One vector is turned by the same rotation once a step. Each row is the vector after some number of steps, and that number follows the row.
The counts run from 0 to 242.
13; 16; -16; 0; 25; 4; -21; -27; -6; -57; 7; 44; -13; 9; 13; -45; -5; -2; -18; -18; -52; 15; -5; -5; -3; 3; -28; -20; 19; 15; -7; -27; 32; 5; -6; -2; -15 => 124
28; 10; -20; 2; 0; 21; -27; -25; 16; -21; -4; 13; -9; 8; 21; -25; 2; 3; -13; -46; -38; 1; 35; 2; 3; -8; -29; -29; 30; 13; 18; -43; 22; 29; 12; 17; -21 => 73
70; 25; -11; -7; 44; 15; -3; -21; 33; -18; 3; 12; -5; -4; 10; -36; 14; 5; -19; -36; -37; 17; -3; 11; 23; 3; -18; -24; 47; 20; -13; -23; 35; -4; -6; 10; -24 => 143
41; 20; -14; 11; 9; 4; -6; -14; 27; -19; -27; 8; -37; 7; 27; -11; 6; 14; 7; -44; -32; -4; 42; 16; 19; -4; -41; -13; 37; 16; 10; -24; 19; 34; 10; 13; -11 => 24
49; 15; -20; 9; 23; 7; -16; -21; 36; -5; -5; 15; -15; -12; 11; -29; -5; 10; -24; -39; -28; 22; 2; 0; 28; 3; -21; -17; 56; 15; -21; -35; 38; 10; -9; 16; -21 => 184
0; 12; 2; 10; 12; 7; -20; -26; -9; -40; 3; 34; -34; 20; 27; -32; -10; 3; -6; -38; -51; -4; 33; 19; 6; -10; -42; -1; 1; 13; 1; -41; 31; 46; 3; 11; 10 => 27
42; 17; -8; 0; 6; 9; -20; -12; 36; -3; -17; 5; -28; 17; 25; -19; 5; 6; -1; -45; -36; 11; 38; 18; 11; -3; -36; -1; 36; 20; 14; -39; 22; 27; 0; 7; -10 => 8
8; 17; -9; 0; 5; 20; -15; -24; 4; -49; 10; 33; -18; 19; 17; -25; -6; -3; -6; -27; -53; 2; 32; -1; -19; -8; -38; -28; 18; 6; -2; -37; 26; 21; 12; 10; -13 => 59
18; 10; -12; 19; -10; 12; -17; -29; 12; -24; -28; 11; -29; 13; 24; -24; -1; 16; -2; -44; -34; 8; 48; 2; 7; -9; -51; -9; 25; 21; 19; -42; 22; 35; 15; 11; 2 => 25
49; 23; -23; 11; 33; 24; -12; -21; 29; -24; 9; 11; 2; -3; 11; -37; 1; 0; -29; -43; -37; 17; 4; 8; 8; -15; -10; -23; 38; 27; -3; -29; 17; 7; 7; 18; -36 => 128
14; 11; -24; 17; 31; 23; -26; -49; -1; -48; -7; 42; -18; -5; 6; -27; -11; 18; -26; -23; -43; 11; 26; 10; 8; -11; -33; -18; 14; 5; -4; -20; 32; 31; 15; 12; -10 => 107
30; 6; -4; 33; 9; 6; -9; -26; 38; -2; -14; 0; -20; -22; 16; -14; -2; 23; -9; -37; -10; 13; 22; 12; 34; 0; -34; -12; 43; 0; -23; -31; 49; 42; -10; 4; 0 => 241
24; 13; -7; 14; 19; 7; -12; -28; 38; 4; 0; -8; -24; -2; 21; -15; 4; 20; 4; -54; -25; 13; -9; -3; 38; -12; -32; -13; 44; 7; -39; -54; 34; 18; -23; 7; -4 => 232
35; 21; -31; 20; 15; 12; -18; -28; 42; -2; 5; 12; -8; -17; 15; -29; -9; 21; -20; -27; -17; 21; 14; -6; 28; 3; -19; -10; 45; 1; -20; -21; 35; 18; -5; 18; -28 => 185
20; 37; -17; 23; -22; 9; -7; -28; 33; -13; -22; 18; -27; 6; 24; -27; 2; 15; 0; -49; -18; 8; 56; 9; 8; 1; -42; -3; 19; 13; 18; -36; 31; 30; 9; 11; -8 => 9
51; 6; -10; 8; 52; 8; -15; -22; 13; -16; 13; 11; -18; -8; 7; -34; -4; 11; -17; -44; -37; 19; -11; -5; 23; -16; -18; -27; 52; 9; -16; -44; 30; -11; -2; 6; -28 => 151
25; 5; -23; 33; 18; 10; -20; -32; 27; -5; 3; 19; -6; -16; 15; -30; -5; 33; -9; -44; -39; 25; 5; -9; 35; -14; -33; -15; 43; 19; -25; -47; 25; 1; -8; 12; -15 => 177
33; 1; 9; 9; 25; -5; -9; -10; 24; -14; -5; 10; -24; -5; 31; -7; 2; 21; -2; -43; -29; 12; -9; 4; 30; 1; -35; -16; 46; 6; -46; -43; 27; 6; -34; -1; -11 => 231
39; 6; 7; 0; 34; 1; -6; 2; 2; -22; -11; 1; -44; 14; 24; -9; -9; 2; 5; -54; -44; -8; 13; 15; 11; -6; -45; -11; 34; 15; 9; -46; 26; 25; -12; 2; 6 => 14
28; 15; -6; -15; 10; 16; -6; -29; 0; -59; -17; 41; -27; 22; 23; -22; -4; 1; -8; -34; -34; -1; 26; 17; -16; 7; -33; -12; 13; 18; -8; -31; 41; 42; 2; 6; 0 => 36
43; 10; 6; 3; 39; -5; -4; -21; 15; -20; -1; 26; -25; -1; 10; -24; -3; 10; -16; -38; -37; 15; -18; 4; 20; -5; -25; -2; 31; 10; -56; -40; 49; 16; -30; 7; 3 => 206
34; 13; 0; -11; 48; 11; -11; -23; 12; -26; 0; 22; -20; 1; -3; -30; -5; 10; -19; -29; -41; 27; -19; 2; 21; 1; -27; -17; 39; 7; -36; -34; 32; -12; -26; 6; -7 => 166
8; 18; -28; 3; -3; 24; -18; -23; 16; -41; 7; 28; -14; 15; 22; -35; 2; 6; -4; -42; -34; 14; 28; -10; -1; -11; -39; -21; 15; 10; 5; -43; 13; 36; 10; 14; -29 => 58
-7; 15; -9; 11; -8; -8; -19; -34; 28; -12; 13; 29; -21; -14; 16; -52; -5; 16; -17; -24; -41; 18; 7; -13; 11; 0; -28; -13; 38; 10; -33; -38; 49; 31; -10; 10; -9 => 219
50; 5; -2; -5; 30; 13; -19; -1; 11; -41; -4; 13; -21; 26; 21; -23; 5; 5; -7; -49; -44; -9; 12; 7; 14; -4; -36; -20; 28; 15; 16; -44; 18; 8; -8; 13; -33 => 71
39; 6; -18; 17; 22; 6; 0; -26; 17; 5; -10; 4; -17; -22; 13; -19; 8; 10; -20; -35; -27; 33; 0; 18; 30; 0; -27; -3; 44; 9; -20; -32; 35; 5; -7; -5; -10 => 200
43; 18; -27; 32; 22; 27; -21; -26; 24; -17; -1; 21; -5; -19; 13; -28; -3; 19; -23; -27; -26; 22; 26; 12; 23; 1; -32; -19; 41; 16; -4; -26; 29; 11; 10; 26; -22 => 145
10; 19; -25; 11; -15; 11; -25; -15; 23; -13; -1; 5; -32; 17; 25; -21; -2; 6; -11; -46; -39; 1; 39; 6; -2; -18; -43; -9; 29; 29; 23; -51; 20; 32; 11; 17; -14 => 17
20; 18; -18; 13; 32; 14; -17; -46; -4; -41; 7; 36; -14; -6; 6; -46; -11; 11; -26; -15; -41; 23; -4; -10; 12; -3; -23; -13; 31; 14; -29; -25; 32; 18; -1; 9; -15 => 148
8; 15; -10; 24; -12; 4; -20; -17; 10; -17; -13; 12; -40; 12; 28; -27; 1; 10; 7; -49; -28; 3; 32; 13; 13; -10; -46; -9; 21; 16; 11; -51; 17; 34; 4; 16; 1 => 1
23; 7; -11; 24; -2; -2; -16; -17; 43; 5; 0; -2; -20; -5; 23; -26; 2; 21; 1; -53; -28; 16; 6; -12; 30; -12; -36; -9; 41; 10; -22; -45; 42; 20; -7; 6; -15 => 233
35; 23; -5; -21; 30; 25; -4; -28; 2; -54; -9; 42; -14; 19; 17; -31; -12; 4; -18; -23; -49; 6; 19; 7; -18; 6; -28; -12; 19; 10; -3; -28; 32; 25; -2; 6; -4 => 76
41; 15; -10; -8; 44; 10; -10; -20; 13; -12; 0; 18; -7; 8; 3; -35; -3; 8; -14; -32; -38; 28; -19; 4; 12; 2; -13; -14; 37; 19; -42; -33; 46; 8; -22; 1; -10 => 182
25; 22; -14; -14; 30; 21; -1; -27; -5; -50; 2; 53; 0; 4; 7; -36; -3; -1; -27; -20; -36; 12; 16; 2; -3; 0; -21; -14; 28; 11; -9; -25; 39; 11; 8; 3; -12 => 116
15; 30; -10; -13; 15; 16; -14; -35; 29; -15; 3; 29; -12; -6; 14; -47; -13; 4; -20; -18; -26; 24; 0; -10; 3; 1; -24; -12; 19; 10; -46; -29; 63; 17; -13; -2; 0 => 196
13; 16; 1; -6; 21; 6; -7; -22; 20; -26; -2; 22; -28; 8; 21; -31; -17; -5; -13; -25; -16; 22; -5; 7; 2; -5; -25; -1; 18; 9; -48; -34; 65; 27; -14; -7; 24 => 237
53; 12; -22; -12; 57; 17; -2; -18; 5; -29; -3; 31; -2; 2; 7; -25; 5; -12; -21; -29; -29; 27; -8; 5; 11; 11; -14; -23; 39; 16; -15; -30; 38; -3; -9; 1; -19 => 142
42; 23; 4; -6; 33; 15; 2; -16; 3; -52; -20; 24; -36; 25; 12; -20; -3; -6; -9; -32; -38; 1; 38; 20; 2; 4; -33; -3; 17; -3; 5; -28; 37; 34; 0; -1; 8 => 37
21; 10; -9; 6; 39; 15; -7; -30; -8; -20; -2; 25; -27; -13; 18; -31; -10; 17; -17; -24; -40; 30; -14; -1; 10; -1; -23; -3; 31; 6; -43; -23; 55; 12; -20; 7; -3 => 189
58; 0; -1; 18; 44; 0; -8; -15; 13; -17; -6; 11; -22; -13; 4; -17; -3; 24; -20; -35; -36; 9; -5; 11; 33; -1; -28; -15; 44; 8; -22; -26; 39; 1; -22; 3; -16 => 175
52; 16; 1; -1; 38; -2; -2; -21; 26; -2; -7; 16; -25; -17; 11; -32; 2; 16; -20; -29; -27; 18; -7; 13; 25; 12; -25; -6; 45; 10; -32; -30; 44; 20; -22; -6; -8 => 199
36; 4; -3; 5; 47; 4; 1; -14; 18; -15; 7; 5; -22; -2; 18; -27; -3; 13; -12; -46; -35; 18; -16; -1; 30; -12; -21; -12; 46; 22; -20; -49; 30; 1; -31; 3; -11 => 191
45; 18; -5; 1; 37; 7; -13; -19; 23; -7; 11; 12; -15; -8; 0; -24; 3; 6; -24; -37; -36; 17; -21; -1; 13; -7; -20; -18; 47; 15; -24; -46; 39; -9; -21; 13; -21 => 167
30; 15; -18; 15; 8; 27; -12; -27; 19; -38; -10; 19; -17; 7; 22; -24; 5; 11; -9; -29; -34; 3; 48; 7; 12; -9; -39; -24; 24; 19; 34; -22; 28; 40; 13; 10; -16 => 65
30; 29; -29; 26; 1; 20; -24; -36; 26; -5; 11; 18; -15; -21; 9; -37; 0; 26; -27; -23; -20; 32; 12; -2; 24; 10; -25; -13; 39; 18; -27; -29; 41; 20; -11; 8; -15 => 186
40; -1; -4; -1; 30; 6; -4; -10; 19; -27; -24; 5; -31; 15; 18; -6; 2; 5; -8; -49; -31; -5; 28; 28; 16; -8; -33; -16; 29; 11; 14; -38; 30; 31; 5; 11; -5 => 39
31; 6; -17; 19; 23; 6; -14; -24; 41; 3; -1; 6; -5; -7; 20; -27; 6; 24; -11; -42; -36; 23; -4; -5; 30; -11; -24; -19; 48; 19; -30; -47; 27; 7; -26; 16; -17 => 192
26; -1; 7; -4; 46; 14; -6; -23; -4; -68; -6; 36; -20; 23; 14; -25; -2; 3; -5; -39; -47; 8; 7; 12; 3; -8; -31; -23; 17; 13; -2; -38; 30; 23; -6; 7; -2 => 69
10; 10; -12; -8; 33; 22; -22; -39; -6; -65; 8; 41; -15; 21; 5; -33; -1; -1; -16; -28; -46; 10; 6; 7; 2; -6; -28; -24; 16; 17; -5; -29; 23; 23; 9; -2; -10 => 84
60; 11; -10; -2; 36; 14; -6; -12; 28; -30; -19; 14; -18; 15; 13; -20; 4; 3; -6; -35; -34; 10; 32; 21; 10; -11; -27; -11; 35; 12; 11; -27; 22; 23; 3; 11; -18 => 63
36; 14; -30; 22; 12; 23; -32; -30; 18; -31; -5; 21; -3; -13; 17; -29; 14; 18; -21; -32; -29; 16; 36; 7; 22; 2; -30; -26; 36; 9; 23; -12; 20; 17; 15; 10; -33 => 105
20; 14; -28; 6; 23; 32; -15; -39; -6; -59; -5; 39; -8; -2; 13; -33; 1; 6; -19; -25; -34; 6; 23; 13; -2; 1; -36; -25; 20; 10; 3; -18; 28; 30; 16; 8; -17 => 91
